Here are some numbered points:
[ 12   6  15  13 -30 -38  -1   1 -13  26  31  10] 0
[-51  24 -78 -15  17 -31 -12  -5  -8 -31   2  50] 1
[  4 -13  -1  -7 -82 -48  -8  11 -10  62  44  -8] 2
[  8   1  12  18 -26  57  -1   9 -10  34  29 -20] 3
[ 10  44   4  18  -5 -49  -2  -3 -26 -28  -3  29] 4
[  7  58   6   9   6 -50  -4  -4 -18 -13   9   1] 5
[-90   3  62  18 -26  25   5 -33  -8 -39  32  50] 6
[  5  57  12  12   4  10   2 -34  -9  14 -16 -27] 7
[-59  23 -75 -12  19  53   7   9   6 -21  21   7] 8
[  9  -5 -14 -22 -74 -50  -9  11  -5  40  39  14] 9
[ 17  39   9  21   8  48  -4  11  -8 -23  -3 -22] 10
[ 32 -40 -12  31 -14  16  -9 -21  -5  -9   1 -32] 11
[ 34 -30  -4  30   5  15   7 -29   0   7   2 -48] 12
[ 35 -24   3  42 -11   8   3 -28  -4   3  12 -43] 13
[-85   5  31  17 -25 -35   3   6 -15 -63   3  74] 14
[-61  35 -75 -10  16 -50   9  -9 -10 -64  32  54] 15
[ 12  22  16  22 -21 -49   8   2 -11  44  28  -9] 16
New points follow, each followed by the numbers of its three nearest points above, looking only along the 3 directions in which the numbered points spread most, nearest first.
[-58  34 -74 -15   8  59  -3  10 -12 -44  21  38] 8 1 15
[ 12 -61 -29  59  32 -46   3   0 -23  -6 -26  16] 5 7 4
[  8   2   0  -9 -72   9  -6 -33  -6  76  51   6] 16 0 2
[-13 -13 -12  -6 -74  14  -3 -24   4  90  50  -2] 16 0 2
[-84  23  37  24 -30  47 -11   3 -10   1  20  61] 6 14 4
[ 16 -55 -30  57  26 -40  -6  -1 -21   4 -21  32] 5 4 7
[ 34 -42  -6  40 -14 -35   2   6  -5  17 -22  13] 16 0 5
[-93  18  47  24 -16  41   5  13 -12 -37  27  24] 6 14 4
[ 22  13  23  -6 -12  24  -9 -34   0  38 -25 -52] 13 12 11
[-67  25 -71  -4  14   8  -4 -25   0 -53   8  16] 8 1 15
[  2  -9  14   9 -23 -39  -9  -5  -9  -5  18  23] 0 4 5
[  2 -11 -15  -3 -75  43  -1   2 -17  67  44 -11] 16 0 13
[-90  15  48  39 -32  52 -10   7  -8 -26  14  49] 6 14 4
[ 32  21  26   1  -9  12  -1 -35  -2  26  -8 -45] 13 11 12
[  6 -11  -5 -16 -83  46   0   6   1  60  30  -8] 16 0 3
[-91  10  44  25 -33  50  -7  18  -9 -12  28  68] 6 14 4
